Small tables with named rows and columns. After each table, cells are looked up by row and column.

madeve
|  | laza | tasoge | kal |
|---|---|---|---|
| netuge | 8605 | 5063 | 4831 |
| mitubem | 7185 | 3051 | 5693 |
| gibabis | 3985 | 4410 | 7261 |
| begez | 6150 | 6010 | 5947 |
| bipera | 1682 | 6506 | 6285 |
| nak | 7644 | 4771 | 5526 |
| mif | 5692 | 3212 | 5335 |
| nado | 3371 | 7204 | 7292 |
| gobo | 6410 | 6538 | 4813 |
| vimaked | 7138 | 8305 | 7325 |

What is the kal of vimaked in madeve? 7325
What is the tasoge of mif in madeve? 3212
What is the kal of gibabis in madeve? 7261
What is the laza of nado in madeve? 3371
What is the kal of begez in madeve? 5947
What is the laza of begez in madeve? 6150

keme
         vefi  nek
zuzopog   176  181
tebika    149  151
vifor      93   91
zof       205  212
gava       63   60
lov       206  211

What is the vefi of zof in keme?
205
What is the nek of lov in keme?
211
What is the vefi of vifor in keme?
93
What is the vefi of gava in keme?
63
What is the nek of gava in keme?
60
What is the vefi of zuzopog in keme?
176
What is the nek of zuzopog in keme?
181
What is the nek of zof in keme?
212
What is the vefi of lov in keme?
206
What is the nek of tebika in keme?
151

Table bibiso
       babo  tabuk    riv    lok  zuvod   gusi    dud    vor   zili
nitu  -25.0  -59.2   44.3  -56.2   49.8  -16.5  -28.7  -69.1  -57.2
puf   -24.5   -8.1   38.4  -21.6   -6.9  -66.6   31.4   41.8   54.2
famo  -16.7  -33.5   49.9    9.1    9.3   21.1  -31.8    5.2  -20.1
sal   -54.7  -52.9   11.1   44.8   -5.4   38.3   39.3   56.2   47.8
fon   -50.9  -44.8  -15.3  -32.9   39.2   56.7   37.9  -46.1  -33.3
sed     3.0    9.3  -39.6    0.7  -32.0   29.4  -27.0  -32.2  -16.5

zili of famo = -20.1
gusi of sed = 29.4
lok of sed = 0.7
lok of sal = 44.8
dud of famo = -31.8
zuvod of sed = -32.0
lok of puf = -21.6
gusi of puf = -66.6
vor of fon = -46.1
zili of sal = 47.8
gusi of famo = 21.1
zuvod of puf = -6.9
vor of sal = 56.2
tabuk of fon = -44.8

kebig:
|  | vizotoz | tozot |
|---|---|---|
| suf | 9431 | 49278 |
| lurogo | -60024 | -53683 |
| zamula | -6274 | 35631 |
| suvovi | -5074 | 43781 |
| piz | 14251 | 27210 |
| biv | -9626 | 35256 |
| favada | 5383 | 44396 |
| romiraf | 16896 | 42879 |
| ridur | -1411 | 19654 |
| suri | -3812 | 63879 |

tozot of ridur: 19654
tozot of suri: 63879
tozot of lurogo: -53683
vizotoz of biv: -9626
tozot of romiraf: 42879
vizotoz of romiraf: 16896
tozot of favada: 44396
tozot of suvovi: 43781
vizotoz of lurogo: -60024
vizotoz of favada: 5383
vizotoz of zamula: -6274
vizotoz of suvovi: -5074
vizotoz of suf: 9431
vizotoz of suri: -3812
tozot of zamula: 35631
tozot of biv: 35256
tozot of suf: 49278
vizotoz of piz: 14251
vizotoz of ridur: -1411

tona =
	fozelo	geg	teporem	dabevo	viba
gitu	139	144	178	153	96
kuro	120	34	54	98	145
vaf	186	213	141	107	111
bog	136	197	108	91	137
dedez	174	150	1	131	113
nutele	82	83	174	128	155
gat	120	177	81	106	114

nutele, fozelo: 82
gat, teporem: 81
gitu, teporem: 178
kuro, fozelo: 120
vaf, geg: 213
kuro, viba: 145
vaf, dabevo: 107
dedez, viba: 113
kuro, geg: 34
dedez, fozelo: 174
vaf, fozelo: 186
gat, fozelo: 120
gat, geg: 177
dedez, dabevo: 131
vaf, viba: 111
bog, geg: 197
dedez, teporem: 1
nutele, viba: 155
vaf, teporem: 141
gat, viba: 114
Which row has the largest teporem? gitu

zutoti
|  | sugo | kiluput | bul | bef | fir |
|---|---|---|---|---|---|
| tusoz | 0.8 | 3.9 | 6.8 | 1.1 | 8.8 |
| sebor | 0.8 | 3.9 | -0.6 | 1.1 | 8.8 |
| gop | 0.8 | 7.4 | -0.6 | 9.4 | 8.8 |
| lus | 0.8 | 3.9 | -0.6 | 1.1 | 8.8 |
| lopaf | 0.8 | 3.9 | -0.6 | 1.1 | 8.8 |
| fope | 0.8 | 3.8 | -0.6 | 1.1 | 8.8 |
| limifuv | 0.8 | 3.9 | -0.6 | -3.8 | 8.8 |
| vopof | -1.3 | 3.9 | -0.5 | 3.3 | 5.8 |
| lam | -8.8 | 3.9 | 0.4 | 1.1 | 8.8 |
| sineren | 3.6 | 8.7 | -0.6 | -5.4 | 8.8 |
| guz | 0.8 | -1.6 | -0.6 | 1.1 | 8.8 |

fir of vopof is 5.8
kiluput of vopof is 3.9
sugo of vopof is -1.3
sugo of limifuv is 0.8
bef of lopaf is 1.1
kiluput of lopaf is 3.9
sugo of gop is 0.8
bef of lus is 1.1
bul of lus is -0.6
bef of fope is 1.1
bef of limifuv is -3.8
sugo of lus is 0.8
bef of lam is 1.1
bef of vopof is 3.3
Row with the largest bul: tusoz

